In the rows, zero is written as 128.
Which row each row swaps with, under one turn or mirror
J468: [116 158  96 136 129 106 145 136 136 169 127 104 134 104 120 144 124 113
 113 126 100 127 133  87 149 123 139 138]
J904: [103 129 117 113 142 136  95 129 141 136 126  64 158 103 131 118 137 130
 116 109 136  99 134 143 135 121 110 105]
J451: [108 132 104 155 151 118 135 127 108 130 147 161 117  92 147 124 137 120
 120 125 124 123 117 115 118 154 126 124]
J486: [113 135 119 144 100 134 102 118 155 133 109 108 102 125 174 121 129 125
  98 151  84 149 115 114 119 133 173 103]
J18: [ 97 121 103 108 124 119 112 138 161 171 140  83 146 108 122 127 141 127
 136 119 135 119 130 148 107 137 135 116]
J225: [ 87 104 113 138 119 126 119 167 123 141 116  81 136 100 158  86 134 135
  88 134 118 130 132 140 111 161 137  99]
J154: [116 128 108 145 138 119 152 134 115 150 143 160 110  82 138 122 137 113
 120 128 128 134 121 120 120 153 131 135]
J659: [136 148 153 132 124 127 141 148 146 172 108  69 120 111 129  99 154 124
  79 141 122 148 119 107 153 124 131 107]
J716: [142 136 152 132 127 110 149 139 147 174 118  83 112 108 126 100 160 121
  81 144 118 150 106 105 148 133 130 117]
J215: [105 128 117 109 138 144  96 122 135 142 126  61 165 108 134 119 144 134
 109 109 131 109 133 139 141 114 107 102]
J489: [124 120 126 132 114 135  92 126 139 148 140 120  99 102 119 149 154  92
 100 131 121 148 113 106 117  88 136 104]
J303: [113 130 108 153 138 137 105 105 108 106 127 149 118 102 169 127 120 132
 111 129 100 126 125 112 128 134 139 104]
J115: [111  88 120 139  98 107 105 150 128 156 128  96 145  94 141 113 148 100
  84 136 124 154 135 115 101 137 160 109]
J496: [100 127 110 108 115 120 116 148 172 180 132  89 115 124 130 126 152 121
 137 133 124 132 116 143  92 132 158 111]
J275: [141 146 129 145 144 117 142  92 152 125 127 118 155 112 134 107 143 132
 124 143 114 126 135 133 135 147 171 121]
J633: [107 117 106 151 145 127 138 126 114 133 141 160 116  86 143 132 127 133
 124 126 122 130 126 118 118 153 128 126]
J269: [111 126 102 152 152 120 131 125 115 134 141 162 111  94 147 126 134 128
 119 126 128 124 126 114 111 152 120 130]
J637: [116 148  92 131 127 102 138 133 139 170 126  94 122 112 123 150 128 116
 120 127  97 129 129  94 152 113 143 140]
J477: [135 140 148 140 124 113 162 137 145 176 119  86 110 110 124 110 155 116
  84 147 127 147 110 103 150 137 131 120]
J590: [116 119 116 131 100 122 111 133 171 162 126 106 105 130 153 114 148 123
 118 145 109 157 112 139 102 127 178 108]
J860: [138 139 150 133 128 117 159 145 145 184 122  89 107 113 124  99 160 119
  91 144 128 148 111 105 147 130 137 128]
J909: [118 126 117 129  97 123 120 128 174 164 124  96 106 129 151 125 157 118
 117 143 100 144 115 130 106 129 181 110]
J640: [140 151 140 132 158 157 122 100 140 128 129 127 104 115 136 113 156 148
 118 141 130 120 105 148 133 122 125  95]
J738: [112 125 104 154 148 134 118 113 107 107 126 152 122  99 160 125 122 126
 108 123 103 123 126 116 125 152 134 106]
J56: [132 132 131 122 114 147  95 110 139 149 137 130  98 111 128 150 148 106
 108 127 129 144 107 114 119  86 127 107]
J409: [120 128 125 124  95 122 109 134 170 160 127  98 111 130 155 121 148 119
 115 150 105 146 113 136  95 133 179 107]
J204: [143 148 138 137 154 150 121  94 144 122 135 129 110 119 144 108 146 147
 121 133 130 115 109 147 128 131 131  97]
J987: [ 87 118 108 139 129 134 116 164 123 148 111  70 116 104 164  96 133 142
  93 131 113 125 122 135 125 166 116  93]
J535: [120 132 139 123 142 142 112 119 134 137 106  51 150 105 138 106 142 132
  84 127 119 120 122 119 155 112 118 102]
J602: [115 128 122 155 113 135 107 115 139 114 109 111 103 121 173 121 142 121
  92 142  81 138 116 114 132 124 169  97]
J754: [132 137 109 138 127 103 137 103 149 149 129 113 154 110 125 131 135 121
 115 139 104 136 139  95 144 128 166 147]
J539: [134 146 134 124 153 157 127  96 141 128 127 129 110 120 138 109 152 148
 123 134 130 115 103 151 128 123 122  94]
J753: [105 127 108 112 144 132  97 130 142 156 130  66 154 104 123 117 136 132
 125 106 139 108 133 144 128 130 116 108]
J11: [141 150 142 136 156 145 128  94 149 124 125 123 125 116 142 106 155 156
 122 135 133 111 120 145 129 137 144 105]
J157: [107 128  98 152 136 133 124 121 105 113 133 157 124  87 149 126 126 126
 119 121 111 124 122 115 115 147 130 119]
J475: [118 141  98 133 126 108 138 127 136 170 133 101 136 109 126 142 122 118
 118 127 105 134 135  85 150 126 148 151]
J356: [139 126 131 122 114 144 101 124 141 154 138 125  95 105 131 143 156  98
  97 129 129 147 110 105 117  87 127 110]
J936: [146 141 136 142 150 140 125  87 150 122 137 124 146 112 142 101 144 148
 125 138 127 121 128 146 129 140 159 117]
J694: [124 139 118 142 134 114 165 147 123 172 139 129 106  92 124 126 146 123
 110 138 122 144 112 106 126 150 132 141]
J650: [142 134 121 140 140 109 134 104 157 143 129 122 163 110 128 114 144 135
 128 143 115 121 135 120 126 139 177 127]
J852: [111 128 110 152 146 137 103 108 104 102 122 148 116 104 165 127 129 127
 108 128 105 127 128 118 117 138 133 107]
J695: [114 129 102 157 142 143 111 101 111 105 125 150 113 105 165 122 123 123
 108 130 103 129 125 118 126 139 134 101]
J963: [130 142 140 142 124 112 169 145 135 186 139 106  99 105 119 119 154 120
 100 145 127 144 117 112 134 140 131 126]
J386: [146 150 142 131 154 153 130  95 142 125 131 131 113 113 139 106 156 150
 121 142 131 113 111 143 132 139 137  98]
J583: [ 83 121 116 142 131 138 125 158 124 145 107  75 114  99 163  91 129 139
  86 127 119 117 125 134 127 167 118  98]
J668: [136 141 151 136 123 124 147 140 140 174 110  76 115 113 124 103 157 118
  80 140 124 148 113 102 147 122 127 109]
J784: [132 142 147 136 120 121 152 146 141 175 115  81 113 107 127 102 158 115
  78 138 124 147 119 107 162 132 124 119]
J363: [108 125 119 117 139 140  93 128 132 135 122  59 158 107 131 112 139 130
  95 115 129 115 128 132 144 109 109 102]
J248: [ 97  89 120 144  99 111 101 159 132 144 115  91 150  91 146  95 146 114
  85 133 122 150 137 127 105 143 156 109]
J482: [139 143 150 139 119 120 155 144 145 172 127  83 106 114 131 112 153 122
  88 145 120 155 110 104 144 130 120 125]
J57: [ 93 143  94 132 134 129 130 159 120 166 120  86  86 110 154 139 132 137
 105 124  96 124 110 113 151 132 107 112]
J653: [117 133  99 163 145 134 113 116 105 108 133 156 119  94 157 123 127 128
 114 125 116 123 123 117 125 144 127 116]
J765: [103 125 116 110 145 141  91 127 135 141 119  60 153  99 131 118 139 134
 112 110 136 111 126 138 136 120 107 101]
J606: [129 124 124 125 104 131  91 125 145 150 136 120 112 109 122 142 156  90
 101 124 122 151 118 105 112  83 140 118]
J613: [127 109 126 131 101 119  93 135 146 148 136 103 128 101 136 133 156  91
  92 123 118 158 121 100 105  95 149 110]
J881: [107 128  99 155 141 118 137 132 111 139 141 157 116  85 145 126 132 117
 122 125 119 133 132 119 116 158 133 139]
J593: [117 127 113 152 119 139  96 113 133 104 105 123 113 121 168 117 126 126
  92 146  89 139 115 116 128 125 163  86]
J710: [114 148  92 134 132 110 140 129 134 173 124  97 132  98 121 143 127 106
 121 123 105 132 131  88 154 126 143 141]
J565: [ 88 101 129 141 118 117 108 156 132 133 116  81 147 105 157  88 148 119
  85 134 123 136 143 133 112 162 143 102]
J374: [117 131 128 120 138 141  95 122 137 130 111  57 158 105 134 106 143 140
 101 118 130 112 135 125 150 115 112  99]
J343: [ 88 106 116 142 123 133 108 160 124 141 113  74 129 107 169  83 137 135
  94 133 117 127 132 139 122 166 127  92]
J811: [ 94  95 125 146 113 119 113 161 129 133 118  80 150  98 159  89 139 121
  92 132 115 142 132 131 109 164 145 105]
J46: [111 128 123 122 142 143  95 131 135 137 118  56 155 105 135 114 139 130
  99 117 126 111 133 131 149 121 107  97]
J476: [132 117 125 126 111 128  86 133 144 153 133 119 112 105 128 146 164  98
  96 130 119 151 121 102 107  87 142 103]
J726: [139 145 143 136 158 152 128  88 145 120 126 128 128 115 146 100 149 153
 112 135 124 120 119 147 133 139 147 102]
J144: [140 150 143 136 155 138 128  92 147 123 127 122 133 124 144 102 152 152
 125 131 123 111 124 152 134 141 145 107]
J821: [ 89 158  93 135 136 126 130 150 126 171 117  93  99 107 146 137 111 130
 112 131  91 130 116 105 147 130 120 119]
J529: [125 134 109 146 140 115 160 145 123 164 146 145 112  85 129 122 145 115
 113 130 134 145 115 114 113 155 138 133]
J227: [ 91 149  99 129 137 141 130 155 121 156 111  88  99 104 148 120 119 141
 105 134 106 121 109 117 148 149 102 106]
J704: [131 121 137 129 104 136  91 128 145 156 129 118 110 112 125 146 150  92
 102 125 117 142 117  96 117  87 138 101]
J794: [123 129 130 118 136 141  89 127 138 136 111  60 154 100 134 110 141 126
  87 116 125 115 126 127 151 114 110  91]
J566: [113 127 120 131  99 119 119 139 175 166 128  95 110 129 143 119 147 121
 125 137 112 150 115 131  93 128 179 108]
J301: [113  93 125 134  92 109  96 147 146 144 125 100 139 102 139 116 147  92
  85 126 117 155 132 111 102 117 164 107]
J130: [138 148 141 123 151 159 114 100 141 136 128 129  94 111 139 125 155 146
 117 124 128 124 109 145 127 112 123  92]
J749: [ 82 129 117 141 128 138 126 157 128 142 113  70 119 101 164  97 133 142
  94 133 112 123 119 141 132 166 118  97]
J58: [ 90  93 118 147 109 111 106 159 130 145 118  90 140  98 160  94 135 117
  93 132 123 136 136 132 105 158 156 113]
J933: [131 126 131 129 111 136  91 122 136 144 135 131  99 111 137 143 161 100
 104 126 124 149 105 109 110  83 138 110]
J52: [ 98 118  99 106 131 123  99 140 151 169 144  76 144 104 129 128 135 139
 130 112 135 110 127 146 114 123 130 116]
J292: [ 85 111 113 142 128 137 110 163 122 134 115  78 125 102 165 101 133 142
  95 133 118 129 122 141 116 163 124  97]
J928: [ 93  95 123 136 107 113 102 161 129 139 123  83 140  99 160  93 147 121
  80 130 122 135 140 136 111 162 141 102]

J56 is swapped with J659
J275 is swapped with J52
J613 is swapped with J963
J225 is swapped with J157
J881 is swapped with J58
J115 is swapped with J529
J18 is swapped with J650
J653 is swapped with J343

